One turning vector, and how many steps it has turned:
The counts run from 0 to 467.
[152 129 106 113 144 153  89 145 166 137 115 160 153 114 117 154 128 163
 115 149  96  94 134  84  95 118 104 100 126 131 120 108 158 163  94  69
 140  81 154 107  99 129]
223
[195  99  99 118 110 142 125 101 153 137 123 128 185 130 128 172 141 136
 121 132  91  91 155 106 114 133 129 111 137 140 136 136 159 155 102  69
 119  92 145 102 101 149]
301
[181 129  74  82 146 146 150  91 142 129  82 146 152 130 103 126 130 165
 131 129 104 135 141  60 125 130  94  85 124 159 103 128 123 147 132 113
  86 105 106 133 140 137]
144
[125 101  93  74 141 148 138 128 150 124  99 133 143 113 114 100 142 184
 108 149  79 103 121  90  81 128  91  93 151 152 104 130 143 148  82  96
 138 105 116 153 112 103]
189
[179 123 100  93 143 138 108 135 137 146  99 151 156 132 101 139 122 156
 137 155 110 133 131  44 104 132 113  85  99 136 114 114 144 143 110  74
  99  78 124 109 139 138]
82
[190  92  85  97 115 148 148  91 155 125 125 127 176 128 123 158 147 147
 120 122  88  91 142 113 112 122 134 120 162 149 122 153 156 168 120  87
 120  87 144 120 107 154]
270
[176 111 111  65 125 146 138 114 150 147  93 161 169 115  89 140 154 185
 108 124  87 159 162 101 119 132 125  98 129 137 151 133 134 144  79 105
 120 148 139 113 103 146]
186
[130 121  81  94 143 164 137 122 175 126 124 131 137 117 118 135 124 173
 120 136  90  75 125  94  95 104  85  94 131 149  99 121 151 169 113  96
 114  79 125 136 107 124]
457
[162 117 104 100 129 148 104 133 180 132 120 151 160 113 116 155 123 157
 113 136  95  84 162 121 101 124 108 107 132 130 124 112 157 172  87  75
 135 100 157  98  84 129]
192
[154 114  77 114 139 169 124 110 144 137 118 131 140 131 125 145 119 165
 150 150  78  81 152  86  98 117  96  86 108 143 111 111 126 166 135  90
 100  77 131 128 131 134]
55
[185 128  81 106 139 127  96 131 145 117  90 123 172 127 138 147 157 171
 105 141  85  98 122  84  86 149 102 112 146 145 128 149 148 141  86  72
 124 104 135 125 119 128]
165
[191 104  96  96 127 157 158  70 144 134  99 155 171 112 104 149 135 166
 121 108  95 152 171 106 145 115 119  95 148 153 128 138 137 155 112 108
 101 140 133 107 105 162]
206
[166 113  74  85 138 137 143 104 148 112 108 122 156 113 122 132 156 174
 112 124  89  97 103  83 104 127 101 113 158 170  98 164 152 152 112  96
 119  86 119 148 118 128]
208
[172 128  68  94 137 152 140 119 150 134 100 129 157 142 117 139 128 167
 137 134  82  92 142  72 105 122 100  91 103 141 120 125 124 152 138  98
  81  89 121 130 143 143]
355
[169 111  93 138 148 161  93 107 129 151  92 150 160 131 126 158 117 165
 146 156  94 119 168  80 121 138 104  64 103 139 125 107 125 144 109  80
 116 110 136 104 124 131]
331
[163  98 118 107 135 165 123  96 148 142 103 183 157 103 104 140 112 163
 113 137 109 153 182 111 128 118 120  84 149 140 114  99 144 162  77  88
 142 131 137 101  92 141]
467
[183  93 101  82 135 129 155  93 181 127 114 123 190 137 110 152 151 162
 118 120  93 102 131 124 116 141 126 111 150 154 152 154 151 151  85  98
 113 119 152 126  90 127]
142
[174  95 101  74 119 177 163  78 137 143 109 144 156 123  89 139 137 177
 132 120  82 154 164  97 118 107 132  89 117 139 128 126 130 159 119 116
  92 116 126 129 124 162]
15
[166  96 125  59 133 134 127 123 163 138 107 152 169 111  96 132 151 175
 100 134  94 127 119  97 106 137 128 112 148 140 136 138 166 151  65  84
 146 112 139 126  90 134]
454
[195  94 109 104 114 157 120 106 128 156 102 156 172 129 102 154 137 159
 127 133  87 153 182  86 114 128 133  89 111 131 145 122 136 149 101  89
 112 127 128  98 126 160]
58
[190 108 110  99 105 132 103 137 141 134 119 150 168 122 110 155 144 141
 114 140  94 115 149  82  89 128 128 117 143 127 123 129 162 156  99  60
 138  85 136 103 113 153]
262
[159 106  98  84 134 151 162  99 177 145 109 159 154 133  92 138 107 146
 137 129 123 110 173  95 120 110 101  84 114 142 115  92 130 170 113 100
  95  93 130 104 109 138]
117
[134  96  91 110 170 158 129  82 148 120  82 138 152 119 130 113 131 186
 125 142 104 116 133 102 124 143  91  76 153 165 109 128 132 146  78 103
 136 116 128 153 101  96]
170
[140 127  86 100 160 156 104 133 169 123 108 130 144 125 130 137 134 184
 120 144  83  64 119  92  92 120  89  95 128 149 115 116 145 164  97  87
 124  90 144 126 106 105]
426
[166  95 119  79 135 128 106 135 134 144  90 135 178 134 103 127 154 186
 117 149  83 138 131  84  89 158 122  97 121 138 149 136 135 123  70  87
 133 135 136 133 128 111]
357
[126 111 102  99 164 175 109 119 151 135 108 138 150 116 122 135 139 206
 120 149  71  97 117 102  94 128  97  91 133 145 128 130 137 146  79 108
 134 113 143 139  98  97]
458
[169 124  91 112 147 140  97 115 125 130  76 164 155 118 120 127 127 160
 113 146 107 149 160  63 114 143  95  74 124 150 101 114 120 135  94  83
 126 118 108 114 136 130]
401
[124  77  94  88 155 158 150 103 146 142  99 133 152 131 126 109 120 180
 130 151  92 112 153 102  93 141  99  66 139 151 114 106 125 154  80 106
 130 117 117 152 111  99]
361
[197  94 110  91 120 118 131 117 161 136 120 146 179 132 102 148 140 125
 124 134 123 115 131  77 113 134 132 114 149 145 122 140 167 155 100  66
 124  74 136 106 111 150]
71
[190 108 104  99 137 128 124 105 183 120 112 137 190 122 125 165 142 162
 115 115  96  93 126 125 127 144 118 114 151 143 150 150 155 151  85  88
 122 117 162 114  78 128]
173
[197 136  83 119 149 149  96  95 130 130  78 156 167 120 119 167 138 179
 120 127  94 150 156  79 140 137 103  95 122 146 132 133 135 144 109  92
 109 130 139  99 128 148]
440
